One vector is turned by the same rotation once a step. Each row is the vector after some number of steps, and that number follows the row.
The counts run from 0 to 380.
[101 159 105 153  89 137 132 132 133 115 140 135 147 101 115 153 130 120
 124 108 119 116 125 101 173 155  99 119 100 126 109 136 153 109 178  61
 179 112 107 143 153 189 106 124] -> 252
[ 79 143 124 134  94  98 126 136 136 153 139 138 133  87  98 155 120 124
 141 112 136 102 114 123 176 139 123 115 113 121 122 180 155 126 143  42
 162 138 135 171 160 155 134 113] -> 52
[ 98 160 150 133  70 133 131 156 134 138 134 173 145 104 110 146 128 135
 128 114 152 122 151 132 155 158 113 117 118 130 123 145 141 119 162  56
 184 131 137 158 145 172  98  87] -> 43
[ 89 124  97 120  95 142 161 176 138 132 119 107 142  77 102 137  96 123
 112  81 127 118 138 126 164 157 141 130  77 110 110 145 132 117 182 113
 159 130 120 117 123 177  85 112] -> 74
[108 120  95 108 112 143 156 168 171 152 102  80 176  80 133 129 112 136
 127  79 111 105 109 152 168 138 147 125 100 116 104 150 133  97 161 125
 132 165 141 123 165 163 118  95] -> 377
[ 91 159 134 132  85 137 154 162 193 164 142 127 188  98 146 125 142 162
 146 104 120 135 102 154 173 127  99 131 147 105 139 155 135 102 141  94
 137 155 154 130 168 157 139 110] -> 99
[104 115 108 103 101 140 162 170 167 128 123  87 180  67 125 146 117 160
 133 102 108 101 121 138 163 128 135 113 114 121 107 137 154 107 183 120
 146 153 128 105 132 150 101 118] -> 273
[ 97 107 147 114  88 147 158 186 168 160 110 131 168  80 111 141 114 127
 139  87 148 128 129 168 138 141 129 125 135 140 121 137 168 113 136 116
 144 153 163 116 183 149 120  81] -> 30
[ 80 152 106 151  96 110 140 149 121 152 149 136 153  98 103 146 123 122
 123 110 130 131 133 109 197 149 132 130  95 101 129 163 152 119 152  58
 158 116 117 162 128 171 109 121] -> 255
[ 83 132  85 145  97 133 115 140 150 157 133  91 119  62 101 150  76 135
 146 114 100 125 121 131 197 120 124 122  92 126 128 144 136 114 147  82
 107 151 114 160 141 157 150 132] -> 366
[107 139 109 149  97 145 165 185 181 146 145 110 162 106 117 111 123 135
 157 122 118 160 110 147 183 140 100 129 140 129 149 139 145 100 119  90
 126 126 139 104 177 190 151 103] -> 206
[111 172 107 155  90 130 138 131 132 136 130 137 151  97 112 144 121 107
 136  87 121 130 115 110 160 177  86 125 116 128 121 136 146 109 177  73
 162 121 121 138 179 209 116 120] -> 248
[ 98 130 104 119 101 135 149 167 161 168 103  91 180  78 140 149 111 151
 127  84 111 126 111 170 181 123 147 125  99 128 113 141 152  92 157 126
 114 163 141 134 152 154 114 106] -> 376
[107 132 118  99 111 162 110 149 159 129 112 114 149  40  96 126  74 124
 134 111 123 133 129 130 193 150 134 134 104  90 116 108 107 115 151  91
 139 131 140 154 143 162 128 128] -> 84
[113 174  95 139  88 148 148 156 169 112 142 102 177 118 142 122 146 151
 124 108 103 119 113 131 180 157 109 114 119 120 122 136 115  97 166  77
 154 130 130 104 164 198 123 100] -> 1
[110 123 139 118  75 142 154 162 158 140 116 145 153  77 118 139 115 120
 131  80 149 124 132 150 125 169  98 129 127 143 118 131 148 108 160 104
 171 149 161 124 192 169 107  90] -> 35
[ 99 158 112 130  79 156 133 170 142 152 112 107 145  75 113 131  92 133
 137  87 121 155 140 152 183 167 132 133  81 129 122 116  90 107 179 115
 115 148 124 146 127 189 107 105] -> 180
[109 125 104 126 101 164 163 178 166 150 112  89 159  52 111 136  92 138
 156  92 107 147 107 149 172 139 111 137 122 128 118 109 142 115 166 134
 109 149 133 111 150 175 120 123] -> 275
[ 87 107 117 119  83 139 134 172 138 114 118 131 120  78  97 132  96 108
 107 109 153 116 155 136 154 150 156 119  78 125 103 136 157 109 138  75
 174 126 142 129 152 152 100  90] -> 325
[ 73 133 107 131  96 118 128 169 150 166 129  94 139  71 104 144  99 153
 146 110 108 116 123 143 199 118 152 116  84 121 125 169 140 112 146  79
 113 159 118 159 122 139 133 114] -> 367
[119 115 130 115 116 153 134 191 143 142  81 110 124  81  96 139 107 133
 158 136 125 123 122 168 176 134 160 106 109 162 105 128 157 104 122  65
 125 136 145 144 172 168 127  86] -> 128
[ 96 109  88 118 114 135 149 150 172 140 118  88 172  53 120 147 105 143
 130  94 106 102 100 135 179 112 125 116 118 119 108 149 169 110 164 111
 139 141 126 113 157 144 125 127] -> 269
[ 77 112 101 132  97 105 163 171 150 172 138 108 146  67  96 164 106 156
 161  97 110 105 107 127 177 114 120 112 117 123 130 170 162 130 156  92
 142 158 126 145 137 140 130 122] -> 164
[ 86 115  86 139  92 131 115 152 178 107 139  99 116  65 112 112  93 104
 108 115 126 133 127 128 184 132 137 123  96 108 125 144 135  88 124  72
 152 123 138 118 177 149 151 109] -> 14
[103 162  97 127  70 145 140 148 147 131 110 106 163  79 136 139 103 136
 107  76 115 112 135 141 152 153 114 129  89 136 102 126 124  95 195 120
 147 159 126 132 149 166  96 111] -> 178
[ 82 111 107 155  46 141 147 168 163 131 164 126 135  84 123 122 108 127
 115 108 143 160 158 150 156 138 116 127 100 137 137 140 163 101 137  92
 155 138 138 105 161 143 119  93] -> 216
[ 98 137 106 148 107 108 146 163 135 158 137 108 160 101 118 170 132 158
 156 112  97 108 105 131 183 112 128 102 114 150 117 161 195 108 164  72
 140 146 113 139 148 158 127 124] -> 60
[124 129 154 126  78 175 152 188 152 132 107 135 145  88 110 140 128 146
 162 121 132 146 141 166 154 148 106 115 133 167 121 107 155 112 156  96
 146 141 149 115 165 177 104  88] -> 33
[ 91 153 111 146  65 127 151 160 193 142 153 126 168 111 145 115 144 150
 121  94 125 121 120 152 160 142  88 117 137 114 139 155 129  97 160  99
 158 151 138 106 173 164 136  98] -> 104
[ 85 120  92 142  85 136 168 177 133 164 130 109 159  73 114 145  95 130
 115  75 127 152 126 141 180 150 133 144  90 119 121 138 145 108 171 120
 133 144 116 126 120 165  91 107] -> 73
[130 122 125 118 107 161 147 159 150 130  87 135 165  88 125 145 130 122
 129  99 129 107 114 144 139 155 119 119 127 151  95 123 181 104 155  86
 161 130 151 117 192 182 102  87] -> 135
[ 86 154 104 166  90 126 122 150 124 164 150 142 145  85 105 149 112 119
 137 111 126 157 120 118 203 148 111 143  93 116 135 142 153 118 144  62
 131 117 109 163 137 184 124 124] -> 254
[ 83 116  96 146  71 124 127 155 170 120 156 117 144  82 135 118 111 132
  92 122 133 140 132 145 184 116 136 130  97 117 123 143 157  82 130  72
 154 132 134 114 166 136 129 111] -> 13
